In the rows, 128 means zero.
One turn moves every row onto another: examples first, then more rows asked
q_960: [145 118 129 146 115 123 113 118 113 170  89 149]
q_793: [ 87 106 121 150 146 139 151 136  94 119 129 135]
q_14: [103 106 118  84 144 117 128 110 128 133 143 177]
q_741: [143 127 162 162 120 124 138 127 147 126 117 146]
q_593: [146 138 113 126 163 122 135 159 111 134 130 120]
q_522: [120 126 117 140 135  89 134 167 139 148  98 129]
q_157: [119 137 107 126 147 115 149 154 164 145 124 118]
q_629: [ 99 104  88 102 132 142 112 121 120 116 153 140]
q_33: [102 104 102 133 105 144 113  91 127 121 124 162]
q_709: [125 121 139  97 127 147 112  98 138 137  95 108]
q_491: [160 118 152 132 125 106 126 165 121 139 119 129]
q_332: [106 125 145 107 167 135 126 144 143 117 159 139]
q_598: [129 147 122 156 159 142 147 121 137 120 129 138]
q_753: [131 120 133 149 140 137  79 109 145 117 125 134]
q_786: [101 121 149 109 136 120 125 114 103 134  72 133]
q_956: [129 138 134 138 120  97 121 142 151 116  85 141]
q_844: [150 102 141 110  92 150 123 126 120 123 124 116]
q_777: [107  86 128 121  85 120 129 121 115 145 119 168]
q_980: [120 122 141 105 143 121 160 152 110 171 123 154]
q_290: [122  81 110 123 120 109  95 104 131 157 128 161]
q_62: [128 118 122 108 124 134 132 138  75 112 103 132]
q_918: [105  85 114  90 112 119 126 151 109 141 148 147]
q_526: [128 150 123 124 133 124 135 130 175 115 111 131]
q_337: [100  97 141 116 145 141 120 121 153 152 131  94]
q_90: [110  90 141 153 114 154 142 123 140 130 149 119]
q_986: [124  95 105  91 126 115 127 111 121 169 130 166]
q_305: [ 75  96 150 127 154 115 134 137 117 151 108 120]
q_158: [101  92 121 117 139 111  96 103 137 121 141 171]

q_290 -> q_986
q_598 -> q_741
Now these:
q_793 -> q_90
q_753 -> q_960
q_786 -> q_305
q_956 -> q_522
q_918 -> q_629

One turn moves every row onto another: examples first, then more rows asked
q_950: [135 115 107 154 152 153 147 116 142 135 123 148]
q_56: [129 126 133  93 129 119 100 116 128 137 187 138]
q_581: [114 150 133 117 112 118 144 133 139 139 169 123]
q_647: [137 110  89 140 152 114 127  79 132 158 155 149]
q_20: [164 122 122 125 166 112 108 144 126 147 140 137]
q_162: [103 144 135 130 135  98  95 116 164 137 149 139]
q_325: [126  84 117  71 124 103 105  93 138 135 134 144]
q_964: [118 115  90 148 148 107 121  81 129 159 149 148]
q_801: [101  99 140 116 126 125 140 145 161 106 139 146]
q_155: [148 130 119 167 105 109 113 108 121 136 111 158]
q_599: [117  83 104 148 128 111 150 107 112 134 105 150]
q_265: [106 143 141 135 114 125 158 126 130 130 161 133]
q_603: [104 138 132 130 123  92 115 129 174 126 148 132]
q_920: [120 110  98 106 126 142 162 109 137 135 108 171]
q_448: [145  84 147 139 116  89 123 120 122 106 119 140]
q_106: [173 124 127 103 120 118  90 127 117 151 136 137]
q_789: [126 155 129 103 100  92 129 114 147 105 153 151]
q_615: [132 142 133 127 107 128 116 122  96 146 107 167]
q_525: [134 139 138  87 116  97 130 119 147  94 154 152]
q_959: [148 102 119 136 133 110  86  68 137 128 140 146]
q_402: [152  82 103  85 151 112 132 126 115 135 127 138]
q_745: [126  72 122  83 119 110 112  88 141 140 133 140]
q_715: [131 117  95 115 135 108  95  92 105 161 116 161]
q_357: [158  93 133 132 121 121 141 152 139 121 113 132]
q_767: [110 151 114 149 119 112 124 100 135 115 151 180]
q_800: [116 106  98 108 129 136 174 117 131 128 117 161]
q_779: [145 101 133  78 112 153 126 108 124 124 121 147]

q_789 -> q_581
q_959 -> q_779
Now these:
q_56 -> q_801
q_800 -> q_964
q_920 -> q_647
q_155 -> q_106
q_20 -> q_448
q_525 -> q_265
q_402 -> q_599

One turn moves every row onto another: examples first, then more rows asked
q_119: [156 129 110 155 129 151  91 115 131 112  94 129 114 114]
q_632: [100 125  96 127 139 106 104 125  99 166 131 145 116 135]
q_499: [145 104 111 157 134 163 160  96 121 157 128 124 161 144]
q_127: [132 116 132 102 152 120 120  98 123 145 177 127  99 126]
q_831: [128  93  89 148 123 186 131  90 110 147 114 132 153 137]
q_322: [110 106 105 130 106 172 126  67 132 118 127  94 117 155]
q_875: [172 142 105 143 130 143 123 104 133 113  94 133 129 134]
q_381: [149 124 124 104 159 119 109 110 118 142 160 147 101 116]
q_364: [ 95 133 102 119 132 100  99 116 108 151 134 130 100 142]
q_360: [ 85 119 104 123 134 107 114 113 104 168 146 127 112 145]
q_552: [145 125  88 132 115 167 100  90 124 106  90 129 119 133]
q_53: [139 108 126 111 160 127 125 108 112 161 172 144 116 119]
q_732: [111 110 133 148 113 152 119  81 145 119 139  79 105 143]
q_711: [128  88 116 172 134 172 132 109 118 163 130 122 152 124]
q_903: [133 127 126 136 116 144 146  74 146 114 133  86 116 160]

q_831 -> q_552
q_360 -> q_632
Now these:
q_381 -> q_127
q_903 -> q_499
q_711 -> q_119

One turn moves every row onto another: examples first, then more rows asked
q_489: [117 125 114 176 131 119 105 145  94 144 126 137 115 143]
q_990: [122 121 111 141 144 149 106 176 127 156 144 128 123 132]
q_551: [ 73 142  97 152 159 129 115 127 153 122 119 118 102 145]
q_910: [109 123  83 111 131 123  90 157 107 152 115 117 104 126]
q_264: [ 83 105 130 103 145 131 162 146 124 117  92 127 126 110]
q_511: [115 111 152  97 124 146 125  88 115 122 121 108 116 105]
q_405: [114  82 126 120 124 123  81 132 133 126 140  98  93 153]
q_139: [124 121 187 116 119 132 132 130 129 122 129 122 102 131]
q_691: [149 101 150 122 116 117 123 109 115 146 101 105 136 123]
q_114: [108 117 147 145 140 111 100  90 135 100  86 125 114 108]
q_258: [157 132 130 135 126 134  97 135 116 101 130 124  86 151]
q_474: [ 72 149 146 163 163 131 117 129 115 119 115 136 119 132]
q_799: [ 90 101  82 131 154 120 142 127 129 138  86 115 109 138]
q_714: [117 111 146  96 155 155 138 126 134  83 124 129 130 131]
q_260: [ 63 129  97 125 140 112 138 128 115 126 144 116 121 122]
q_324: [131  83 137 133 149 152  93 141 125  98 119 129 135 160]
q_109: [149 105 128 132 136 124 144 149 132 137 145  99  89 131]
q_738: [113 121 154  93 132 137  90 110 136 128 135 118 149 143]
q_760: [151  90 115 123 108 128 116 143 128  99 137 100 122 136]
q_696: [108 143 145 125 115  97 147 119 147 123  89 126 133 128]
q_701: [ 67 122 142 127 122 119 108 128 128 118  70 122 128 116]
q_457: [ 98 133 111 161 145 105 130 115 143 142 114 142  96 101]
q_992: [122 154 109 144 149 123 125 182 126 116 116 124 107 144]
q_839: [ 82 119 134 106 130 109 106 140 153  93 119 134 135  98]
q_468: [118  85 103 143 168 150  95 132 122 152 108 129 108 144]

q_260 -> q_405
q_468 -> q_714
q_139 -> q_457
Now these:
q_474 -> q_109
q_701 -> q_990

